(in the rows, 128 means zero)
Families of rows that turns and mirrors carry onto each other, the same ones carrying the whole set onto itself: the rest of each named row's family, in list order:
4 families of 8 rows:
j144: [152 120 110  94 138 130  91 122 157]
j418: [185 130 121 138 126 124 134 128 118]
j152: [156 140 117 121 136 145 119 112  88]
j722: [121 153 126 140 145 130 140 128  93]
j971: [ 99 120 118 104 151 131  97 110 137]
j633: [ 91 133 121 111 130 106 121 124 152]
j756: [ 94 129 113 114 131 110 124 140 158]
j709: [142 146 128 143 127 108 157 140 116]
j787: [185 139 116 130 125 133 132 136 122]
j30: [166 141 121 123 148 142 120 113  96]
j771: [159 138 120 132 147 145 120 108  94]
j917: [137 116 118 111 122 101 114 140 171]
j420: [140 113 116 109 127 109 115 142 173]
j349: [168 142 113 121 146 141 125 110  96]
j812: [137 128 116 110 127 107 121 135 179]
j137: [138 151 121 140 126 106 159 139 117]
j967: [118 152 127 138 133 129 143 118  95]
j502: [185 137 122 135 130 122 142 130 124]
j827: [ 95 128 122 116 137 110 120 139 159]
j45: [105 128 115 100 154 129  91 112 136]
j541: [142 109 106  97 138 134  92 111 150]
j799: [148 111 114 100 141 124  91 110 155]
j868: [ 97 121 109 104 148 133  98 112 135]
j559: [124 151 127 132 145 128 137 126  87]
j247: [147 152 124 147 124 118 159 141 129]
j72: [106 125 114  93 141 129  91 113 127]
j132: [125 154 118 130 145 129 139 121  89]
j53: [140 113 108 109 123 111 115 140 174]
j222: [ 93 131 120 114 136 105 116 139 152]
j558: [145 145 125 147 123 113 154 150 120]
j461: [145 107 113  97 140 130  90 114 150]
j237: [183 137 114 130 126 119 144 128 122]

The rest of the family of j771: j418, j722, j917, j45, j799, j222, j558
The rest of the family of j502: j971, j709, j30, j420, j827, j559, j461
The rest of the family of j144: j152, j633, j787, j812, j967, j247, j72
The rest of the family of j756: j349, j137, j541, j868, j132, j53, j237

Families of rows that turns and mirrors carry onto each other, the same ones carrying the whole set onto itself: the rest of each named row's family, in list order:
5 families of 6 rows:
j315: [125 143 115 131 174 144 138 132 148 116 132  96 204 114]
j467: [ 74 135  88 132 183 119  75 108 130 108 176  85 140  85]
j156: [ 61 142  92 135 198 125  78  77 119 102 170 104 163  93]
j576: [ 76 133 102 143 181 122  79  81 106  96 171 116 148  95]
j817: [134 161 130 118 177 129 128 113 150 111 148 125 198 122]
j115: [112 155 125 102 170 148 128 140 144 135 130 116 185 108]
j382: [ 55 141  85 122 192 136  76  92 114 117 160 103 157  87]
j403: [ 78 137  92 137 187 114  78 100 133 101 180  84 145  88]
j663: [119 140 135 122 168 137 152 105 141 133 133 106 181 118]
j341: [ 75 137  91 121 187 120  76  79 105 127 174 100 153  96]
j777: [122 164 130 131 176 131 137 109 164 128 146  98 200 117]
j728: [110 159 127 123 175 138 141 125 162 140 137  89 193 109]
j931: [ 69 132  98 133 175 133  77 101 101 110 162 113 140  90]
j409: [117 156 124 136 189 135 149 117 140 132 135 101 209 106]
j376: [ 83 138  88 134 179 118  73 102 130 103 182  89 142  90]
j797: [ 70 148  85 129 186 133  65  88 114 107 170 114 158  96]
j436: [130 164 121 136 175 140 135 119 138 129 144 115 207 111]
j250: [ 60 123 103 138 191 123  90  89 105 106 161 104 145  85]
j926: [ 77 137  91 120 188 118  76  76 105 125 176 102 157  97]
j486: [123 142 115 129 176 144 139 131 147 117 131  95 205 111]
j589: [128 146 133 121 161 140 146 106 139 131 135 114 180 123]
j477: [125 168 121 120 162 144 128 129 159 137 144 101 192 117]
j835: [ 74 136  91 121 187 118  77  78 105 127 173  98 156  95]
j659: [103 147 136 114 197 127 149 117 155 126 134 104 195 104]
j642: [ 82 143  81 149 166 136  68  99 113 120 174 114 151 102]
j908: [ 54 127  86 145 187 130  89 102 119 132 161  94 148  86]
j840: [126 143 115 130 176 143 139 129 148 116 133  96 207 112]
j899: [117 158 119 128 176 147 141 133 134 142 132 108 201 104]
j488: [121 139 131 118 163 143 150 113 138 137 130 109 178 121]
j732: [ 74 134  92 164 192 116  88  77 123 109 179 101 161 103]

The rest of the family of j728: j576, j777, j931, j250, j477
The rest of the family of j589: j467, j403, j663, j376, j488
The rest of the family of j486: j315, j341, j926, j835, j840
The rest of the family of j908: j817, j115, j659, j642, j732

